One turn moves each row of this set onto another row. After a few examples, where does it send each row asked below?
j_676: [ -7  11 -37 -34 -11  25  -4 -20 -17  -8 -15   3  -5  26   0   2 -16  -9
   0   1   1  -3 -27  22]
j_168: [-27   5 -19   7   9  -1   5 -12 -17 -31 -11   6   0  21  -1  -4  -1 -10
  12   1  43  11  -6  32]
j_180: [ 26  -2  21   7  10  -7  -2 -15 -21   5   4   4  18   4  -3  -5   1  15
  17  11 -14  23  -7  16]
j_367: [-16   8   4  20  11   2   1  15  21  -5  -6   2  11  31   1   3   4 -10
  -2  13 -42 -19   5 -17]
j_80: [ -2  18  10  19  -5 -15   7   8  10   8 -22  -6  12  30 -32   9 -18  24
   0  22   8  17   6  21]
j_424: [-40  27   0 -18   7 -10  27 -10  15 -13 -13 -21 -15   6   0  12  -1 -14
  -6  -8 -19 -17   1  18]
j_376: [-11   6 -31  -6 -44  -5   3 -32   4   0   1   4  11  20   7  -1   1  -2
  10  17 -30 -13  -9  -2]
j_755: [-13   3 -21  13  13   0  13 -13  36  21  -7   4 -26  22  -4   7   9  -1
   9  10  17 -23  -3  -8]
j_10: [-15   3 -22   9   5 -11  -6   4 -18 -41 -20   4   5  28   2  -7  -7   1
   9   1  31 -11 -11  28]
j_114: [-10  11  13 -39  20  10  -8   9 -20 -13  20  -2   9  -3  -6  -3  12   1
  -8  -5  -1  16   3   2]
j_975: [ -7   8  13 -44   8  -4 -23  -1 -17 -11  16  -6   8  -6   4  -4   6   2
   3   7  -6  20   6   0]
j_896: [  6  20  -5 -30  -1 -10   2  10  20 -16 -12  23 -26   5  24  -4 -25   5
   6  24  17  -2  -4   4]
j_756: [-23  -3  25   7 -13  15  -9  12  14  11  24   4   0  10  -2  11  13 -25
   5   8 -18   7 -34  12]
j_569: [-30  10   7  19  19  18  18  -1  21   6   7   5   4  24  -5   7  13 -23
  -1  10 -26   7  10 -11]
j_847: [  0   9  11 -38  14  -3 -22  17 -20 -20  12  -4  13   1   0  -5   5   9
  -6   0 -12   1   0  -1]
j_4: [-16  -4  24   9 -16   8 -17  22  13   5  17   4   4  14   0   9   8 -18
   3   7 -25  -7 -38   9]
j_120: [-10  10 -33   2 -27  13  22  -8   0  -8   6  11  15  27  -8   0   8   2
  -9  -2 -25 -30 -21   1]
j_222: [ 30   0  18  11  14  -3   1  -3 -23  -1   3   6  20   8  -8  -5   1  20
  10   3 -16  12 -11  16]
j_488: [-24  10 -30  -3 -28  20  29 -35   3   7  14  10   8  16  -6   3  14 -13
   1   4 -13   3 -10   4]
j_753: [ -3  22  -4 -29   7   4  17   3  19  -9  -2  27 -30   1  18  -2 -17  -4
   3  18  28  14  -3   9]
j_174: [ -5  11 -37 -34 -13  23  -6 -20 -17  -8 -16   3  -5  27   1   2 -18  -9
   1   2  -1  -5 -28  21]
j_109: [ -7  11 -37 -35 -12  23  -5 -22 -17  -7 -15   2  -5  26   1   2 -17 -10
   2   2   1  -2 -26  21]
j_246: [  4  23  -6 -24  12   5  16  23  16 -18  -6  28 -24   8  14  -3 -19   5
  -6  11  23  -7 -10   8]
j_194: [-34  25   0 -18   1 -18  18  -6  15 -17 -18 -22 -13   8   4   9  -6  -9
  -4  -4 -26 -25   1  15]
j_46: [-10   1 -21  12   6  -9   5 -17  37  21 -11   1 -26  21   1   6   6   0
  15  17  13 -24   0 -10]
j_395: [ -2   6  11   7 -26 -14   9   5   9  -1  17  -6  27  13   4 -16   0  -1
   9  10  47   7 -14  16]
j_578: [  0   6  10   9 -24 -13  10  12   8  -4  16  -6  29  16   2 -16   1   1
   4   6  45  -1 -18  15]
j_525: [ -6  19  10  19  -2 -10  12   7  10  10 -19  -4  11  29 -35  10 -15  21
  -2  19  11  21   6  23]
j_701: [-20   1 -19   3  -4 -20 -14 -17 -15 -33 -19   0   1  21  11  -8  -9  -6
  22  13  32   7  -3  27]
j_794: [-19  -5  25   5 -22   3 -21   9  16  10  18   1   1  10   6   8   8 -22
  12  16 -24   5 -32   9]
j_446: [-39  25   1 -21  -1 -18  19 -18  16 -11 -16 -23 -17   4   5  11  -4 -14
   0  -1 -21 -13   5  16]
j_585: [ -7   2 -22  14  10  -6   7  -7  35  17 -12   3 -24  25  -2   6   6   4
   9  12  10 -33  -4 -10]
j_514: [  2   5  10   7 -29 -19   3   9   9  -4  14  -8  29  15   6 -17  -2   2
   9  12  43   0 -15  14]
j_521: [ 23   0  20  10  18   4   9 -10 -22   5   9   7  18   5 -10  -3   5  13
  11   3  -8  24  -9  19]
j_96: [ -6  17  10  17  -6 -14   8   2  11  12 -21  -6  10  28 -31   9 -16  22
   3  24  10  24   8  22]
j_536: [-23   5   7  12   2  -4  -5 -13  25   7  -3  -1   3  22   9   4   3 -19
  13  27 -38   8  15 -17]

j_756 moves to j_4
j_367 moves to j_536
Now these:
j_701 moves to j_168
j_424 moves to j_194
j_525 moves to j_80
j_109 moves to j_676
j_578 moves to j_514
j_222 moves to j_180
j_376 moves to j_488
j_46 moves to j_755
j_753 moves to j_246
j_975 moves to j_114

One turn moves each row of this set onto another row. After a few examples, where does it send each row asked below?
j_351: [  1  25   2 -15  -3  -6   7   1  11   7  21  -2]
j_576: [  4 -13 -20  -4  35  -1   0  10  12  26  -1  27]
j_383: [  4 -27 -12  35  10   7   7  18  -5  25  -9 -19]
j_658: [-34   3  -7   0 -13 -31   9  11  -2  22  20  15]
j_636: [-18   9  -7 -12 -27  -6  15   6   3  17  27   7]
j_716: [ -2  14   6 -17  17  -9   0  -7  13   1 -24  -7]
j_845: [ 17   3  -5 -16   1 -27   6  11  -7   1 -27  15]
j_849: [  7 -19 -13  27   5  17   3  14   1  20  -8 -27]
j_538: [-12   1  28   0  12  -2  15 -14   4  11 -18  21]
j_601: [  6  -8 -20 -11  32   7  -3   6  15  24   1  22]
j_951: [ -7 -32  -8  38   0   9  10   8   2  26 -20  -9]
j_7: [ -1 -22  -7  27  -6  24   5   4   9  20 -17 -17]
j_401: [ -1 -25 -19  29   3   7   3  11   7  19 -22 -24]
j_679: [  0 -28 -21  27 -10  -6   2   3  -3  17 -28 -18]
j_456: [ -2 -31  -7  32 -17   6   8  -3  -5  20 -25  -4]
j_709: [-26  12 -16 -12 -13 -27   1  12   6  16  19  -2]
j_980: [-25  -5 -11   1 -15 -28  20  12  -8  24  23  16]
j_594: [ 12  -5   7  -6  -2 -23  14   9 -12   6 -24  33]
j_973: [  4 -12 -13  -7  30   8   1   6  13  27   2  30]
j_861: [ -8   9 -14  -1  14 -46   9  15   1  14  13  -1]
j_361: [-12   5  15   8   0 -20  23   2  -3  21  24  28]
j_864: [  4 -24  -4  33   3  21   8  12  -2  25  -5 -14]
j_622: [  4 -19 -12  20 -21  14   1  -4   3  13 -24 -19]
j_257: [ 18   6   7 -17  -7  -7   9   4  -5   0 -22  23]
j_893: [-13  -4   6   3  28 -36  10   0   0  11 -27  10]
j_130: [-18   7 -25 -13 -14 -29  10  15   0  16  21  -6]
j_882: [-28  12  -2  -8 -22 -12   6   5   5  18  24  12]

j_861 moves to j_361
j_951 moves to j_7
Now these:
j_576 moves to j_973
j_130 moves to j_980
j_658 moves to j_882
j_538 moves to j_716
j_845 moves to j_594
j_456 moves to j_622
j_849 moves to j_383

